In the data rows, 128 means zero.
Some points, one per row:
[167 139 126 146 153 132 108 152 124 100 117 141 153 134 129 148  83 144
 134 134 154 112 159 112]
[172 152 100 125 161 101 139 136 144  88 133 134 173 173 133 165  65 142
 139 121 112  92 138  93]
[153 121 114  89 187 159 129 125 142 154 109 103 143 112 169 136 112  45
 129 134 133 190 103 136]
[ 95 108 153  84  67 178 135 119 116 116  76  83 134  81 148  79 196 102
 122  93 183 151  82 147]
[ 75  71  92  71  33 160 168  69 192 141  21  92 106  37 161  48 197   0
  73 135 220 223  60 182]
[ 70 148 177 153  46 169 163 130 129 120  59 191  58 116 122 119 195 140
 126 145 142  94 158 180]
[145 165 138 167 148  88 102 127  76 155 184 147 109 178 104 194  84 200
  87 169  55  58 173 112]
[158 159 131 143 134  91  80 143 121 128 175 128  87 187  82 132  85 214
 112 151  75 102 188 131]
[186 170 111 174 173  84 150 121 139 139 167  95 120 158 116 126  98 227
 104 153 107  96 147 133]
[160 130 118 136 169 144 113 120 163 105 139 138 125 141  89 163 115 157
 152 137 107  98 160 115]
[144  81 122 128 167  94 144 111 106  92 150 154 111 128 145 117  90 130
 160 124 125  88 148 119]
[166 130 120 122 151 114 111 146 100 124 191  76 173 129 147 108  67 145
 162 136 148 131 142  92]
Here are 16 more points, each followed by its number:
[112  97 128  90 122 141 164 126 141 124 134 121 173 128 167  97  51  84
 132 103 109 132  98 100] 0
[228 173 125  85 174 171 111 159  78 141 194  99 185 142 106 158  97 176
 141  93 127 189 118  78] 1
[109 133 136 123 118 157 108 114  94 131 175  83 160 112 106 107 178 110
  73  76 167 187  99 152] 2
[  0 115  78 163  68 161 158 128 151 110  16 183  48  89 164  90 183  99
 122 149 158 111 117 170] 3
[ 39 137 133 142  93 146 123 123 120 158  59 190  73 136 124 145 166  93
 116 163 144 109 164 142] 4
[156 143 152 153 152 110 125 153 122 156 176 122  93 155  89 187 115 178
 119 138  44 103 145 105] 5
[173 137 127 152 150  86 114 154 120 111 187 105 137 158  69 185  77 167
 132 150 101 112 163 127] 6
[152 138 124 108 159 111  84 129 118 142 164 108 137 178  98 193 110 166
 114 162  96 126 169 139] 7
[146 111 102 133 161 116 113 100 134 137 130 104 139 125 115 133 106 110
 153 110 105 114 126 127] 8
[184 117 149 111 189 114 112 165 151 118 161  97 144 168 130 138  88 164
 149 119 129 117 130 106] 9
[151  98  98 144 172 118 117 141 122 109 159 109 146 145 185 136  84 125
 165  99 101 141 133 119] 10
[186 120 149  83 108 182 163 136 115 151 136 127 202 136 184 134 113  40
 179  79 148 210  94  52] 11
[ 78 122 164 113 102 137 150 137 130 123  94  92 167 107 132  74 171  92
 101  90 176 170  86 136] 12
[  0  88 131 106  46 118 163 104 181 140   6 178  94  81 157  38 223   0
  85 156 185 132  81 167] 13
[ 62 123 152 162 110 167 144 140 151 174  86 181  86 114 121 158 190  80
 117 138 111 142 160 172] 14
[117 154 143 204 157 140 116 144 104 155 172 118  94 173  70 185  91 235
 130 139  82  76 183 112] 15
Which of these numbered points is nearest to each point below by angle, seen from the average point of the first points? Its number follows each.
[121 119 128 105  59 131 173 157 114 100  97 110 176  96 123  47 189  78
 113  69 177 191 106 136] > 12
[155 120 112 145 148  71 138 144 143  98 125 137 144 129 130 125 109 155
 110 153 124  92 136 143] > 6
[159 137 162 145 179  90 113 155  95 161 170 146 110 157 118 149 111 194
 100 147 110  99 159 120] > 5
[ 91 110 143  90  41 160 148 125 127 119  69  97 182  93 174  69 184  39
 125  80 173 199  89 134] > 12
[216 183 129  92 167 191 104 164  90 124 177 112 150 175  67 121 111 164
 161 131 125 195 117  68] > 1
[186 116 112 133 175 140  68 114  91 134 176 110 120 150 151 180  98 170
 158 135 123 132 149  80] > 1
[151 144 153  85 136 161 171 133 131 120 102 136 186 120 161 100 142  78
 101 146 126 181  79 113] > 11
[137 162 147 119 104 114 109 114  93 122 130  86 135 120  92 117 173 138
  92  63 164 167  99 135] > 2
[150 144  98 142 124  96  88 123 115 125 164 116 138 163 135 143  81 162
 145 119 128 103 131 118] > 6
[153 132 136 107 193 127  81 141 148 129 178 131 103 157 128 116  61 158
 155 124  98 109 146 112] > 9
[161 138 127 142 131  93 149  99 123 121 159 113 113 135 110 125 121 133
 103 116 142 100 149 109] > 6
